(in the rows, 128 means zero)
The rows below come in pairs that one turn or mirror swaps. Which row does each named row swap with?
The rows were stretched afterwards, more along some directions than others.
Denip: [166 139 169  97 122 112 124 150 146  97 120 133 118 173 115 119 115 157
 136 156]
mezak: [ 89 108 107 158 142 131 134 106  92 144 135  95 138  85 139 125 122 106
 107  72]
gad: [111 109  89  99 131 118 157  86 120 140 120 125 122  96 129 133 136  86
 126 161]
lar: [167 139 168 100 119 123 136 144 136 100 116 146 118 154 107 124 129 152
 127 174]
guti: [159 150 158 110 117 112 121 148 155 104 116 129 116 164 115 127 125 156
 140 155]
tuze: [ 97  98 112 149 148 126 149  99  77 146 143  94 144  81 135 122 130 101
 103  86]
netib: [146 139 153 131 123 169 133 110 124 133 138 124 147 125 149 110 121 125
 144 160]
Nivo: [102 100 116 149 144 133 146  95  73 151 144 114 151  91 136 127 127 113
 119 110]
Bub: [130 137 124 128 127 156 135 106 122 158 136 127 151 113 110 128 150 102
 131 176]
niran: [126 117 137 157 134 116  95 168 129 117 122 145 126 133 136 122 104 142
 104  70]
Mip: [142 119 136 152 137 116 118 162 147 113 139 141 108 142 114 139 116 154
 112  87]
Dibem: [102 123 131 126 118 164  89 160  88 140  95 153 156 112 130 138 130 110
 107 128]
pugu: [172 140 164 124 127 111 125 146 160  96 122 133 105 165 109 121 118 158
 125 141]
bonoz: [105 110 111 150 147 142 160  97  90 139 144 106 140  88 140 131 137 100
 123 104]
fom: [131 105 138 135 134 113 106 167 131 129 127 144 114 143 102 135 122 161
 110  96]
topin: [119 121 137 117 117 151  94 156 110 126 104 153 134 137 129 135 126 116
 110 140]
vala: [149 148 137 126 120 160 133 104 128 132 134 118 129 127 139 117 123 118
 146 165]
Ler: [ 89 104  91 146 153 119 141 106 108 148 134 100 138  92 136 119 127  85
 104  82]
fafan: [107 116 114 140 141 133 139 104  87 140 144 115 149 104 135 133 130 127
 131  95]
pafuz: [136 118 129 150 130 109  90 169 140 112 134 129 114 149 114 123 111 158
 119  86]
safi: [100 107  98  99 138 122 168  94 117 154 120 127 122 106 118 140 137  98
 130 174]
baref: [176 141 176 105 118 128 139 141 146 101 130 138 114 173 118 126 114 160
 136 173]
kod: [105 119 143 139 136 150  92 166 122 142 110 153 143 137 116 132 118 125
  91 121]
dosif: [141 110 138 144 143 106 124 154 143 123 149 133 115 141 103 135 129 161
 107 100]
Kipak: [151 140 149 107 124 161 163  97 125 132 133 118 135 125 138 125 134 123
 149 183]
mepug: [166 155 167 112 120 129 125 149 137 107 121 143 119 168 117 133 117 163
 139 154]
Vun: [140 103 148 153 135 121 115 170 138 120 130 148 115 141 117 129 111 157
 111  96]
rivap: [112 114 117 156 136 146 122 117  89 133 133 112 148  97 149 115 124 123
 134 104]
dukop: [132 118 146 162 136 129 102 171 141 127 140 147 120 140 108 136 121 168
 117  85]
Loti: [114 103  91  91 136 116 172  88 110 132 125 112 105 110 134 127 126  97
 138 156]
Sez: [115 116  91  98 132 106 146  96 134 125 122 113 100 117 140 120 116 104
 130 149]
vura: [114 122 143 132 126 159  97 160 109 147 109 165 148 137 120 145 119 133
 106 150]
Keve: [139 142 139 121 119 160 155  98 116 137 142 117 135 113 138 121 136 108
 138 166]
sar: [113 130 136 118 121 148  82 152  92 116  98 139 141 134 150 125 111 123
 108 129]
rogaf: [ 98 115 102 113 136 115 161  96 117 144 121 124 124  94 133 134 128  98
 125 140]
Voz: [135 144 147 130 124 157 134 112 131 138 137 115 144 129 130 114 131 124
 135 165]
rab: [138 114 124 137 128 111 113 158 133 120 133 118 108 158 117 131 118 153
 108  83]
dutib: [119 111 132 153 144 129 155  96  76 131 153 116 151  94 145 130 133 129
 123 116]
zibet: [ 98 117  87 104 134 116 152 101 131 140 123 110 112 110 129 132 128  89
 128 129]
Gufep: [ 98  99  98 146 149 126 157  96  91 155 141 100 146  82 131 132 129  93
 112  99]
rini: [163 141 165 114 113 133 120 155 142 116 114 161 122 154 106 127 139 153
 142 183]
zazat: [124 122 137 127 121 157  91 157  92 127 111 151 139 136 142 136 107 131
 111 126]
pok: [143 140 125 132 128 156 148  96 127 142 138 114 134 114 132 126 141 101
 138 176]
susa: [124 110 137 152 134 110 106 161 138 114 123 129 107 133 115 126 111 157
 103  71]
fer: [142 144 151 148 127 167 124 118 143 138 136 125 145 133 135 114 127 130
 136 162]
nuzum: [140 145 145 126 132 168 152 108 132 142 139 122 131 134 130 118 133 123
 147 166]
leru: [134 115 153 149 135 130 101 168 124 119 138 148 127 161 113 129 116 171
 118  89]
nusen: [169 149 164  97 115 130 123 149 144  99 110 136 104 167 117 120 125 154
 147 169]
lalu: [141 104 142 150 137  99 120 156 138 114 135 135 106 131 115 124 110 161
 103  82]
zumut: [129 145 129 129 127 165 136 107 129 152 133 126 139 113 124 125 138 101
 134 168]
bab: [110 104  95 113 132 117 152 105 136 139 126 128 110 109 117 126 125  96
 125 150]
dati: [117 127 146 139 126 157  89 161 112 123 102 157 144 138 140 128 109 130
 107 121]
gipuv: [158 144 164 107 118 129 125 151 142 109 109 153 114 155 108 126 131 146
 136 173]
vorop: [174 143 154 111 117 122 129 147 155 106 118 143 102 157 113 130 132 149
 141 175]
Nozod: [103 108 120 155 151 130 146 106  89 143 147 112 147  97 124 132 133 121
 120  99]
pef: [119 109 106 141 136 125 163  84  76 133 138 100 142  96 155 125 127 117
 126 108]
fol: [136 147 134 135 121 158 142 102 127 136 137 103 128 111 145 120 136 109
 143 135]
zefur: [165 150 175 113 114 123 119 153 148 100 116 142 124 163 117 120 120 167
 136 165]

gipuv swaps with zumut
Nozod swaps with dukop
dati swaps with zibet
rab swaps with pef
vala swaps with nusen

